One turn moves every row onto another: examples first, then more rows asked
gitik: [ 10 -26  10   6  40  18   5   7 -27  28  -5 -48   4   5 -25   3  -7 -16]
Demut: [  0 -13  22 -32 -30 -50 -16 -10   8   1 -37  -5  -2 -21 -15 -13  -5 -20]
Rer: [ 15  21   1 -12  -3  42 -41   4  13  12  25 -26 -27 -10 -17  15  -5 -15]
Sazil: [  1  -1 -14 -32  28 -39 -15  41   1  -3   1 -19  24  -7 -22 -46  18  -8]
pobu: [ 20   5  30   1  11  34 -21   1 -12   9   9   1 -14  16  -7  22 -39 -21]
pil: [  8  27 -17 -39   7  14 -26   4 -30 -34 -13  17  18  15  17   2  10 -36]
gir: [-30 -11   9   8 -16 -55 -17   6   6 -11 -16  -6  -1 -10   1 -12  -2 -46]
Per: [-12 -26  18  -1  37  24 -20   6 -46  34   1 -35  -3  -4 -14   1  -3 -26]
nivi: [-12  -9 -11  -9  31 -44  -8  42  -7 -10   5  -9  27   7 -13 -41   9 -24]
letom: [ 38  10 -16 -11   1 -10  18   1 -17   5  14 -45  -6  18 -31  15   0   5]
Geb: [ 15  16  -8 -13 -12  21  13 -16  -2 -36  -9  12  24  21 -17  14  18 -26]
dumev: [ 22  22 -17 -14   5  32 -39  13  14   7  22 -37 -27  -4  -8  14 -14 -18]
Lila: [-14  10   3 -25  -9   3 -43   3 -59  18  29 -14 -22  -5   0  10  11 -21]
dogur: [ 31 -11  -4   1  26   3  20   4 -15  16   0 -53   2  14 -34  10  -6  -2]
botu: [  0  12 -21 -46  17  25 -42   7 -28 -22 -22   1  16   1  20  -4  11 -41]
fotes: [ 12  -3  -9 -10  -9  35  14 -22  12 -25 -17  -5  25   9 -27  11  22 -28]
metip: [ 26   7  12   0  20  25 -21  11 -11   3   5  -9 -14  23   3  21 -46 -25]
Let: [-17 -18  15 -13 -32 -55 -16  -6   6  -6 -26  -5  -3 -13  -5  -8  -8 -36]
vopap: [-31   2   8  17   8 -51 -19  20   7 -13 -12  -9   7 -11  -2 -22   9 -46]
daka: [ 10  16  26 -29  11 -39 -19  13  14   2 -34 -13  10 -30 -27 -34  14  -3]
zel: [ 11   1  27 -39 -12 -43 -19  -2  11   4 -40  -9   5 -28 -25 -24   4  -6]
lako: [ 13  28 -13 -25  -6  12  -4  -6 -20 -40  -6  21  21  24   1  10  15 -31]
Fad: [ 10  15  21  -7  -7  46 -35  -4   4  15  24 -10 -23  -7 -20  18  -9 -15]
Gufu: [ 28  25 -20 -23 -20 -16  -2  -2 -29   1  27 -33 -17  13 -20  18   7   3]
pazak: [  2 -21   3 -57 -18 -30 -20   7   5  11  -5 -11  11 -22 -36 -35  21   2]
vasi: [ 28  18 -19 -11  16  23 -35  19   7   2  14 -37 -22   9   3  17 -29 -22]
voze: [-11 -36  13 -45 -35 -30 -13  -5  -2  10  -2   2  10 -15 -33 -25  13 -10]
ragaf: [  4 -19 -13 -16   3  47  -2 -19  15 -12 -28 -21  23  -6 -23   3  22 -34]
gan: [-23 -44  16 -24 -32 -36  -7  -3 -10   4   2  12  12  -2 -23 -18   3 -25]
Tedu: [  8  -5  -7 -51   8 -32 -20  26   6   5  -4 -19  18 -18 -33 -44  24   2]
rizud: [ -2 -19 -18 -31  15  48 -24  -9   4  -6 -33 -26  20 -13  -8  -4  20 -40]
kenem: [-20  16  12  10  25 -44 -20  29  11  -9 -15 -13  13 -18 -12 -32  18 -31]
gider: [-28 -40  10  -4 -11 -42  -1  11 -14  -6   7  12  19  10 -13 -21  -2 -36]
Gimip: [ 13   9  32  -1  -1  42 -26  -5  -7  13  17   1 -18   4 -16  21 -23 -16]
pag: [ -3  22  20 -11  27 -38 -18  26  13  -3 -24 -14  14 -27 -22 -37  21 -14]
Rebu: [  7  25 -12 -30 -23 -12 -26   0 -47   6  35 -18 -24   4  -7  17  12  -9]
rulo: [-24 -26   0   1  15 -46  -1  29 -14 -11   7   3  24  15 -10 -29   0 -35]
Lupov: [ -5  -7 -22 -43  20  39 -41   1 -14 -10 -31 -17  17 -10   9  -7  16 -43]
dav: [-21 -12  15 -13  17  17 -39   6 -58  30  16 -20 -14  -8  -2   3   5 -29]
Faf: [ 29  12  -8  -5  22  20 -27  17  -2   1   7 -27 -17  20   7  19 -43 -24]

metip -> Faf
pil -> botu
rulo -> nivi
And these:
Rebu -> Lila
Demut -> Let

